In the rows, zero is written as 128.
Each named turn below is shown by a few rows before and after it. Which turns, in which order, take the first row of each later pair to the second? The first pair is answered.
D (before |-> after):
[123 165 183 155 152 161 201 150 148 140 149 126 137 109 128 145 129  93
  91 103  98 121] |-> [128 176 162 134 133 185 179 138 131 167 137 129 140 119 128 139 126  96
  70 139  86 116]
[127 151 116 164 120 144 176 108 104 113 102 126 151 137 163 117 122 116
  76 138  88 101] |-> [127 142 125 179 135 129 186 114 115  90 108 120 154 136 163 119 121 116
  86 120  99 107]
[106 113 138 126 124 103 130 137 131  86 127 108 129 141 135 159 113 138
 141 123 146 124] |-> [ 95 131 135 127 153  95 144 136 150 132 131 123 108 113 132 162 132 141
 148 129 134 132]
M (before |-> after):
[142  93 195 154 119 134 115 154 131  46 141 113 146 142 142 142 126 127
 145  69 155 143] |-> [152  89 188 152  96 163 103 138 117  46 128 112 151 158 143 124 122 132
 123  93 150 146]
[149  90 151 165 136 139 146 100 141 124 117 131  95 154 143 106 125 126
 137 138 111 138] |-> [123 130 157 113 141 168 137 100 138 118 117 131 110 164 134 156 124  94
 125 128 110 124]
[120 116 142 139 147 110 148 126 154 126 141 123 115 124 128 129 134 125
 146  99 138 133] |-> [145 107 124 134 108 151 129 104 132 124 113 121 116 151 136  98 132 123
 120 138 123 129]
Z (before |-> after):
[161 181 132 165 183 121 164 176 139 141 179 164 128 145 124 131 128  95
 111 114  94 169] |-> [160 181 131 159 182 117 160 180 141 148 181 163 131 140 118 129 127  97
 109 117  98 169]
[128 172 143 107  92 151 131 117 107 117 136  96 134 130 115 160 153  96
 124  91 107 149] |-> [122 179 130  93  98 124 120 129 103 143 149 101 131  96 104 159 148 116
 132 103 112 150]
[155 129 123 141 125 128  99 102 118  94 116 126  83 120 147  94 102 120
 141  92 119 121] |-> [162 146 113 133 117 142  93 109 108 101 115 119  90 117 142  95 105 116
 122  97 110 115]
G (before |-> after):
[152  67  91 161  95  43  96 171  91 116 147 127 125  93 125  59  96 210
 145 144 161 128] |-> [135  86  79 128  98  42  82 167  86 137 149 131 122  77 119  72  90 216
 148 162 164 123]
[127 178 102 151 142 119 143 173 125 123 117 116 165  66 119 140 147 105
  85 104 144 126] |-> [ 79 135 119  60 124 133 103 121 121  96 107 106 143 113 119 179 111 111
 119 141 174 111]
[164 121 118 139  91 150 118 102 103 137 115 123 119 136 140  86 121 144
  89 156 121 120] |-> [159 132 111 120  99 145 112 102 101 155 115 129 113 126 135  94 124 145
  91 159 115 120]
F (before |-> after):
[154  97  86 174 110 116 128 146 123 158 137 142 122 112 119  78 152 146
 136 148 128 125] |-> [103  79 108 111 131 113 120 111 140 152 138 144 100 132 120 122 131 147
 179 162 146 125]
[123 142 138 145 202 125 127 171 167 156 126 130 134 135 135 170 161  75
 132  73  94  83] |-> [126 141 135 152 202 128 125 177 164 159 132 134 136 127 133 164 163  78
 133  76  89  88]
[128 115  97  77 103 130  88 115 113 109  97 122 142 167 122 125 109 132
 107 180 106 108] |-> [145 123  86 106  94 127  93 126 101 112  96 122 149 160 123 109 112 134
  89 174  96 109]
[117 149  95  87  85 141 111 141 108 107 114 105 103 115 116 142  85 125
 110 121 120  80] |-> [131 159  84 114  80 132 116 153 105 124 111 109 103 102 115 114  96 134
  97 125 110  87]
Now pairs of rows:
Each pair is 2 to 3 turns apart.
[136 158  91 101 113  92 109 188  94 140 149 122 143  63  98 130 128 156
 114 122 144 125] |-> [167 149 106 118  81 143 114 175  79  86 119 111 165 121 113 117 128 125
  77 116 134 113] -> G, G, M
[110 124 142 103 193 116 126 147 134 122 153 108 104 143 127 154 140 105
 125  76 144 108] |-> [157 124 107 146 142 153 117 136 100 165 125 112 105 137 135  74 153 122
  75 131 117 118] -> F, F, M
[131 136  90  68 105 109 111 147  69 150  92 173 182  97  95  93 138 139
  62 159 124 122] |-> [167 122 102 131  96 109 138 163  75 113  84 165 190 108 108  63 149 127
  54 125 124 127] -> G, G
[122 123 181 166 139 144 163 110 174 105 129 106 129 150 117 144 105 130
 125  88 120 125] |-> [114 136 175 159 150 159 164  97 184 151 129 115 116 142 113 143 117 127
 123 108 106 133] -> D, G, G
[164 145 105 143 109 123 111  91 113 175 126 149 110 119 138  88 139 160
 139 166 124 157] |-> [156 125 133 164 128  68 127 123 125 118 146 139 121 108 137 109 126 167
 178 105 153 156] -> D, M, M
[ 85 127 106 139 154  98 160 119 177 167 124 117 115 117 132 121 154  83
 174  86 130 153] |-> [119  88  94 148  94 139 134  86 144 148  93 106 114 162 153  69 138  98
 148 133 128 155] -> M, D, F
[153 142  90 156 135  94 122 170 111 136 142 144 152  95 115 110 154 125
 127 121 124 110] |-> [105 119 123  86 150 100 105 139 125  99 139 139 136 133 111 171 127 111
 165 115 147  97] -> F, F
[140 128 105 141 122 103 106 161 114 126 131 127 137 101 129 112 110 147
 125 117 130 121] |-> [120 119 112 129 148 101 115 132 128 158 136 140 112  98 132 110 114 150
 148 131 127 131] -> Z, F, D
[ 98 128 140  87 150 123 120 131 145 106 130 127 135 143 127 160 108 120
 139 112 146 128] |-> [136 118 150 150 143 133 149 133 146  88 119 123 139 161 142 121 119 112
 120  94 133 138] -> D, D, G
[158 130  97 141  83 152 110 122 107 159 105 130 127 132 134  84 141 135
  98 177 106 133] |-> [156 103 145 199 134  93 154 151 153 102 128 122 121 119 141 100 138 134
 150 102 126 141] -> D, D
[101 117 141 102 133 104 103 120 129 133 137 141 114 142 127 142 116 142
 160 139 150 134] |-> [126 146 137 111 110 154 109 121 107 121 112 130 143 166 126 143 131 106
 101 135 127 126] -> M, G, M
[ 89 123 127 104 164  89 143 138 163 122 134 143 114 118 126 167 115 131
 153  85 132 142] |-> [138 159 104 120 108 155 127 147 116 109 103 130 156 149 131 140 126 102
  67 102 114 123] -> M, M, F
[111 146 124  78 108 156 117 107 122 132 127 129 121 129 129 178 122 110
 127 155 128 110] |-> [169 112 110 162  86 142 137 113 115 133 118 127 117 119 150  95 131 131
 113 158 114 133] -> M, M, G
[165 129 123 135 126 102 118 140 129 122 143 125 157 134 127 115 132 122
 111 115 114 121] |-> [154 106 133 115 117 128 107 103 126 116 132 125 140 162 135 115 121 123
 121 143 113 123] -> F, M, G
[ 95  90 138  62 109 135  91  77  95 181  96 140 111 140 106 115 102 155
 148 171 144 131] |-> [ 83  77 190  86 162 131 138  80 142 122 102 134 105 167 118 154 108 116
 178 105 147 135] -> M, Z
[147 125 114 152 118 125 132 121 124 159 134 126 120 111 120  95 132 149
 118 145 111 141] |-> [156 110 118 165 106 125 132 131 116 111 130 114 138 132 128  96 119 141
 114 123 123 135] -> D, D, Z
[119  66 154 145 153 105 149  93 165 125 134 134  88 148 152 124 105 147
 195 130 149 133] |-> [182  93 124 205 114 145 155 106 133 148 110 139 110 151 157  63 128 136
 123 147 113 139] -> D, D, G
